Each row is where one point has got to under a steady rotation. How many steps took it there?
The counts run from 0 to 505.
[113  77 135 109 131 136 114  91  90 123 109 151 155  79 153 133 108 119
 125 132 134 135 142 169 143  92 154  89 121 136  97 130 152 191 161 135
 142 191 113 127 121 102 100 140 148  81 111 127 118 140 127 118 140 119
 101 156  79 143 127 104 152 126 114 167 139  93  91  85 145 110]
247
[147 109 149 155  91 119 149  75 143 145 145 159 138 174 126 102  85 140
 110 130 146 130 129 140 108 100 135  93  70 104 168  94 176 125 142  77
 134 123 109 127 155 123 114 174 162 149 140  87 115 167 136 140 133  98
 144 111 165  92 162  78 100 128 169  93 121 138 115 131 145 137]
449
[ 93 126 133 111 146 142 154  64 134 160 106 154 132  66 161 134 129  94
 173 180 114 182 152 128 118 110 100 133 151 141 101 116 122 143  94 132
 109  71  98 126 124 126 166 110 109 150 148 124 168 130 120 142 130 154
 148  95  85 162 125 167 175 125 146 125 169 118 132 108 109 145]
64
[105 142 148 104 138 139 145  78 147 149 112 155 120  57 151 131 137 117
 171 156 110 180 141 131 108 101  96 116 149 148 113 106 114 127  96 137
 105  73 106 134 117 128 178 116 103 143 163 123 161 128 116 146 111 150
 130  85  87 180 130 166 184 124 145 108 169 108 125 126 117 146]
63
[115 111 175 140  97 117 143 195 182 127 115 161 143 126 142 123 113 117
  92 120 154 146 111 152 117 126  75 130 126 169 155 123 136 164 176 144
 129 174 160 101 140 159 112 118 114 109 119  98 158 146 134 143 126 115
 156 167 162 161  92 140 151 104  99 115 138  83  98 145 159 107]
18
[132 154 125 140  73  92 175 141 101 113 159 115 117 135  76 117 116 151
 150 113  43 140 163 115 103 137 124 125 139 150 110 148  98 127 123 157
 154 141 160 108 134 130 172  57  79  93 110  98 143 148 129 167 113 134
 162 119 157 119 142 132 123 100 150 124 150 129 122 161 160 146]
35
[163 163 148 102  87 156 169 114 134 161 194 166  89 132  67 132 106 138
 122 144  87 176 159  99  94  87 132 113 160 124 113 150 106 102 129 152
  94 110 137 117 121 127 131 116  93  92 148 108 175  91 115 104 145 145
 120 138  81 128 139 112 140 108 127 112 133 107  94 151 132 142]
408
[ 78 122 150 144 139 105 144 174 162 167  72 148 155 118 136 132  80  88
 134  93 149 154 108 124 161 139 146 135 150 117 122 120 133 147 155 133
 178 154 113 140 143 163 125 112 146 139  94 126 128 140 124 145 113  90
 139 150 173 130 115 136 112 147 110 158 162  53 110 123 155  72]
478
[136 144 122 115 137 167 149 188 112 136 178  94 129 155 107 171 143 140
 151 105 170 114  82 103 134 128 183 175 161 112 169 103 112  86 123 136
 144  98 137 120 106 143 162 111 108 141 164 155 108  69 130 147 132 125
  97 103 138 120 120 123 105 166 140 158 165 109 127 151 119 137]
397
[134 123 131 169 134 121  92 157 126 170 159 110 113 103  77 117 125  79
 119 143 138 178 151  85  85 126  63 139 127 175 103 129 141 136 118 148
 135  98  95 101 157 150 167 107  85 158 108 106 146 138 151 101  95 197
 137 133 104 144 137 112  97 133 121 139 114 152 144 164 120 114]
317
[ 99 120 131 141  98 120 176 159 160 156 149 141 101 109  89 126 120 147
 157  83  93 148 178 147 117 137  88 112 172 144  85 108 102 121 143 153
 169 156 112  71 163 119 149  81  80 106 106 123 136 140 119 184 131 150
 151 143 112 155 131 108 133 110 110 100 154 101 122 170 136 141]
39
[113 125 121 126 136 110 103  68  78 117  74 135 119  94 145  81 146 117
 158 165 131 137 138 133 103 170 148 176 101 102 115 137 181 123  78 108
 115 154  94 121 125  96 157  98 139 142 109 152 158 159 114 171 115 143
 163 121 121 127 108 145 150 100 129 195 130 129 128 161 122 127]
345
[116 118 159 144  93 116 151 176 175 125 121 163 135 138 136 119 112 121
  93 133 143 146 127 156 122 143  77 122 122 161 139 139 142 181 185 150
 132 188 164  89 143 165 105 109 117 100 104  98 152 146 137 125 127 106
 156 174 162 137 101 123 147 101 107 127 134  92  95 145 161  96]
17
[150 128 104 134 116 104  86 136 137 142 119 117 140 167 101 130 159 164
 119 133 175 139  87 103 136 174  86 162 108 128 171 133 148  92 108 115
 122  93 151 117 116 127 144 112 115 198 128 124 124 160 161 109 117 148
 160 121 182 130 118 143 110 112 114 128  94 190 167 168 106 134]
3
[153 143 141 128 176 136 131  91 124 192 129 117 138 103 100 141 132 127
 140 123 135 141 129 112 102  81 118 108 154 115 143  86 146 110 118 105
 137 101 123 136 131 109 175 122 137 201 166 155 117 119 132 119 123 111
  75  97 153 137 164 149 139 172 163 155 134  69  77 160  96 107]
84
[138 129 144 117 122 132 100 116 135 129 131 142 126 108 130  82 107 112
 196 110 153 165 109  99 156  93 130 129 149 108 112 145 159  98  83 105
 131  70  60 131 125 111 126 132 146 202 131 121 155 175 108 123 136 148
 106 135  92 162  97 121 143 141 124 132 103 122 145 141  74 145]
437
[153 147 128 185 103 138 129 164 138 159 162 137 103 112  41 109 119 112
  96 118 107 146 151 102  51 119  91 120 120 139 134  89 150 118 144 166
 135 104 128 109 164 123 166 106  85 135 124 123 110 107 127 125 107 154
 111 119 132 142 147 102  94 128 139 146 125 124 142 196 153 119]
314
[132 156 109 102 119  95 142 170 116 101 108  91 137 153 120 110 130 127
 166 105 113  93 110 101 120 165 186 143 149 132 159 153 113 111 113 158
 144 148 148 139 102 125 177  73 113  86 104 120 133 150 110 175 102 145
 163  70 163 147 126 157  98  98 138 155 150 135 157 142 164 126]
30
[137 129 118 121 111 102 114  91  89  73 124  96 105 140 150 102 172 181
 179 141 107 105 142 144 121 158 114 145  93 122 118 136 139 113  82 106
 133 166 128  99 112  82 149 102 127 155 131 142 145 187 131 161 117 150
 164 138 148 132 102 136 149 110 142 131 122 158 139 171 101 168]
349
[129 136 104 109 104 121 120 202 116  86 160 188 102 165  92 117 138 126
 134 109 112 126  88 129 126 144 134 192 100  74 162 151 150  97  93 139
 110 129 106 115 113 109 115 114 112 171 113 126 154  85 104 123 132 126
  97 151 153 108 101 166 133 133  83 153 113  98 115 154 132 136]
116
[ 96 161 139 165 184 128 135 106 180 163  95 130 111 117 127 124 153 135
 110 127 131 163 134 128 151 156  84 131 173 125  71 120 104  98 134 105
 109  76 131 139 135 168 113 124 141 146 128 175 154 158 127  92 124 106
 167 176 134 117 134 121 146 136 108  97 114 128 134 113  80 147]
182
[116 112 152 145  84 109 149 155 163 144 135 156 140 145 139 129 106 111
  96 151 132 158 142 141 122 146  79 121 115 160 133 146 138 184 186 139
 128 188 144  83 150 169  92 110 122 102  91  83 148 149 145 123 134 104
 173 166 168 131 106 140 143  98 120 124 134 112  97 129 168  81]
16
[128 144 133 150 142 107 118 167 155 139 121 113 112 137 152 146 120  84
  86 135 109  85 155 130  82 121  62 114  95 136 156  75 123 143 124 123
 133 139 131 149 152 120 135 156 146 137 133 105  96  88 133 127 101 118
 118  96 183 115 139 163 111 162 143  77 140  95 139 107 164  87]
196
[142 142 127 147  84 144 119 154 166 169 146 162 110 146  94 118 134  93
 102 127  77 144 129 121 113 125 110  97 149 120 144 136 158 162 121 183
  80 121 157 133 165 107  89  91 132  80 131  78 108 123 106  93 111 122
 143 112 127 139 104 195 136 110 125 115 142  97 121 119 127  95]
291
[114 115 106 130 109 121 123  96 127  92 130 111 103 153 150 107 172 189
 181 130 117  93 160 166 134 172  97 112 107  98 111 120 135 116 108 105
 138 173 113  61 121  63 132 115 144 149 114 138 120 178 128 171 125 140
 156 121 154 122 116 135 129 110 144 123 131 157 152 160  86 146]
351
[ 95 126 122 116 164 153 156  69 130 152 105 158 131  64 159 133 143  99
 169 190 110 184 152 133 123 126 107 154 154 132  86 125 128 143 108 127
 104  83  94 115 122 140 144 101 117 150 132 131 167 128 114 136 135 150
 152 108  81 143 125 162 178 122 140 139 165 123 118 107  93 137]
65
[147 155 142 130  59 102 143 122 138 130 113 136 139 144 119 124  83 144
 115 151 113 171 127 111 122 143  96 109 131 160 144 163 112 164 167 139
 130 153 197 130 111 153 120 101 132 122 103  79 141 156 152 101 148  80
 145 143 186 143 118 121 136  87 158 135 119 126 121 128 182  82]
13
[140 142 124 127 114 110 112  90  81  67 110 106 107 133 137  87 177 185
 170 141  98 107 138 146 111 162 128 150  97 117 108 145 152 119  93 109
 124 162 142 118 103  96 155 103 129 145 126 162 149 185 130 154 116 132
 155 157 148 128 107 140 162 111 137 165 116 142 129 183 103 167]
348
[130  56 113 123 144 118  79 107  92  98 134 135 147 127 148 151 169 147
 142 111 146  83  66 157 162 116 151 144  90 116 154 103 160 128  86 126
 131 122 116 132 115  92 134 142 108 110 165 141 111 162 145 147  87 161
 142 132  99 113 115 157 138 140  94 123 127 154 114 125  99 206]
256
[111 153  78 109  86 117 144 106 115 114 113 175 144 135 117  94 117 162
 124 124  66 165 151 149 128 111 194  98 106 101  72 157 116 150 120 164
 120 109 143 156 116 139 155 119 125 122  85  98 118 131 115  91 101 120
 150  88 107 143 170 108 120 115 142 116 134 153 156 124 164 138]
149
[110 126 150 114 141 145 150 129 101 127 125  58 140 116 169 140 117 132
 138 133 194 130 140 118 134 140 152 182 151 180  93 126  86 114 152 111
 168 157 123 112  99 173 167 112 114 129 127 156 151 126 154 158 139 159
 167 138  87 149 123  65 113 149 116 131 140 155 153 141 123 147]
47
[105 171 128 132 190 115 102 172 133 121 114 111  93  90 111 138 150  70
 145 127 113 145 126 104 128 144  87 124 155 134  93 158 111 135 117 142
 127 134 113 138 119 148 129 109 131 130  97 160 163 125 120  85 100 127
  99 175 149 123 103 190 136 153 108 177 119  75 120 122 111  72]
204
[113 142  93  85 139 128 142 135 161 131 116 151 139 147 142 165 182 184
 139 135 139 114  80 143 143 159 117 129 129 107 179 102 107 107 115 147
  89 114 173 112  88 118 162 126 109 140 159 136 121 103 132 139 112 113
 137  64 177 134 121 199 151 112 132 111 174 127 137 137 127 141]
375
[ 80 102 139 167 125 143 132 141 135 106  94 163 147  96 159 118 133 127
 136 114 138 168 114 183 164 115 139 174 118 120  79 107 141 153 138 118
 158  83 115 130 131 163 119 124 128 185 121 150 101 135 128 127 122  96
 143 180  94 145  97  93 166 175  93 107 153 117 136 141 105 174]
160
[116  95 140 168 105 140 159 115 150  99 123 141 143 102 153 105 111  93
 136 170 141 122 146 150  80 132  88 102  69 149 164  82 158 165 158 127
 138 119 100  92 137 131 145 154 114 118 114  85 108 139 119 177 127 129
 125  87 140 156 140 106 121 102 177 143 167 156 151 124 183 127]
334
[160 157 139 166 129 140 143 168 117  85 126  81 143 145 111  96 124 107
 126 107 145 106 108  80 119 177 165 180 166 145 161 146 137 113 140 125
 142  98 156 159 122 163 105  91 143 108 124 153 108 108  92 144 167  92
 123 151 131 133 109  74 110 120 151 166  98 158 150 121 148 141]
304
[150 136 138  79 127  96 108 193 111 115 138 170 124 148 135 112 109 107
 101 110 120 110 115 119 108 106 137 192 112 122 169 158 157 115  85 130
 101 173  99 144 123 107 117 121 132 158 131 115 195 102 106 136 126 147
 122 135 138 113 100 168 135 122  81 136  87  72  79 119 152 107]
113
[116 126 114 127 184 102 111 136 179 188  84 193 154 121 120 104 134 121
  70 112 172 151 117 152 118 112 110 113 112 112 127 113 176 121 139 113
 111 129 102 130 155 153 142 142 149 194 117 142 147 168 122 103  87 137
 147 111 145 141 176 127 112 124  98 126 102  93 109 146 117 104]
456
[124 103 128 112 141 167 144 198 129 142 175 109 126 159 135 169 140 114
 146 106 176  97  93 124 146 147 162 198 171 112 168  89 125  97 126 131
 161 138 107  93 127 113 127 119 123 137 149 146 102  68 127 171 144 140
 118 106 121 115 101 141 105 168 114 144 170 104 127 137  93 128]
395
[144 162 139  89 125 164 125  97 157 152 154 136  85 175 122 128 147 161
 139 155 150 132 130 111 127 147 115 139 150  81 131 155 142  72 108  99
  72 158 123 115 113  92  81 150 169 150 146 141 177 129 129  91 150 135
 136 142 138  96 112 149 134 109 115 127 107 106 107 129  65  97]
93
[119 125 119 160 146 131 102 164 144 165 160 121 110 101  80 114 135  94
 113 135 145 164 159 101  91 142  71 129 130 163  87 128 142 131 140 163
 128 106  91  80 156 146 150 109  86 153  90 126 143 141 136 100 101 201
 135 137  98 149 134 119  91 127 105 151 112 145 144 166 108 106]
318
[114 107 128 145 129 115 160  65 136 153 111 116 163 116 120 161 140 184
 157 134 148 154 139 139 148 137  91  67 146 132 116 100 110 150 173 105
 172 132 155  86 128 144 146 118 124 173 125 149 105 176 168 138 151  90
 118 127 179 132 165 102 147 123 174 145 158 128 113 154 117 116]
358
[170 145 160 138  86 132 152  95 155 108 138 135 137 176 140  92 108 169
 128 107 142 104 131 146 120  83 158  67  97  98 158 117 165 116 148  80
 130 142 139 140 128 126 113 171 179 136 145 105 117 176 115 138 139  86
 130 128 157 133 152  65 107 126 173 104 103 129 115 147 134 143]
447
[173 144 128 173 124 124 140 159  91 106 155  62 144 168 120 113 128  85
 102 127 126  86 135  93 110 163 161 176 136 161 154 144 153 129 135 124
 155 118 137 133 146 155 112  88 153  88 115 122  90 114 115 141 153 122
 147 133 141 102 120  85  85 122 164 153 100 176 147 112 151 130]
306
[153 125 154 110  89 146 163 113 133 153 204 158  98 133 102 142  99 118
 123 160 103 180 159 104 104  95  92 145 144 156 105 148 110 111 115 140
 103 100 100 113 135 145 115 116  91 113 160  94 190  99 130 116 152 163
 141 150  61 112 127 111 142 113 113  87 116 131  94 128 113 150]
410
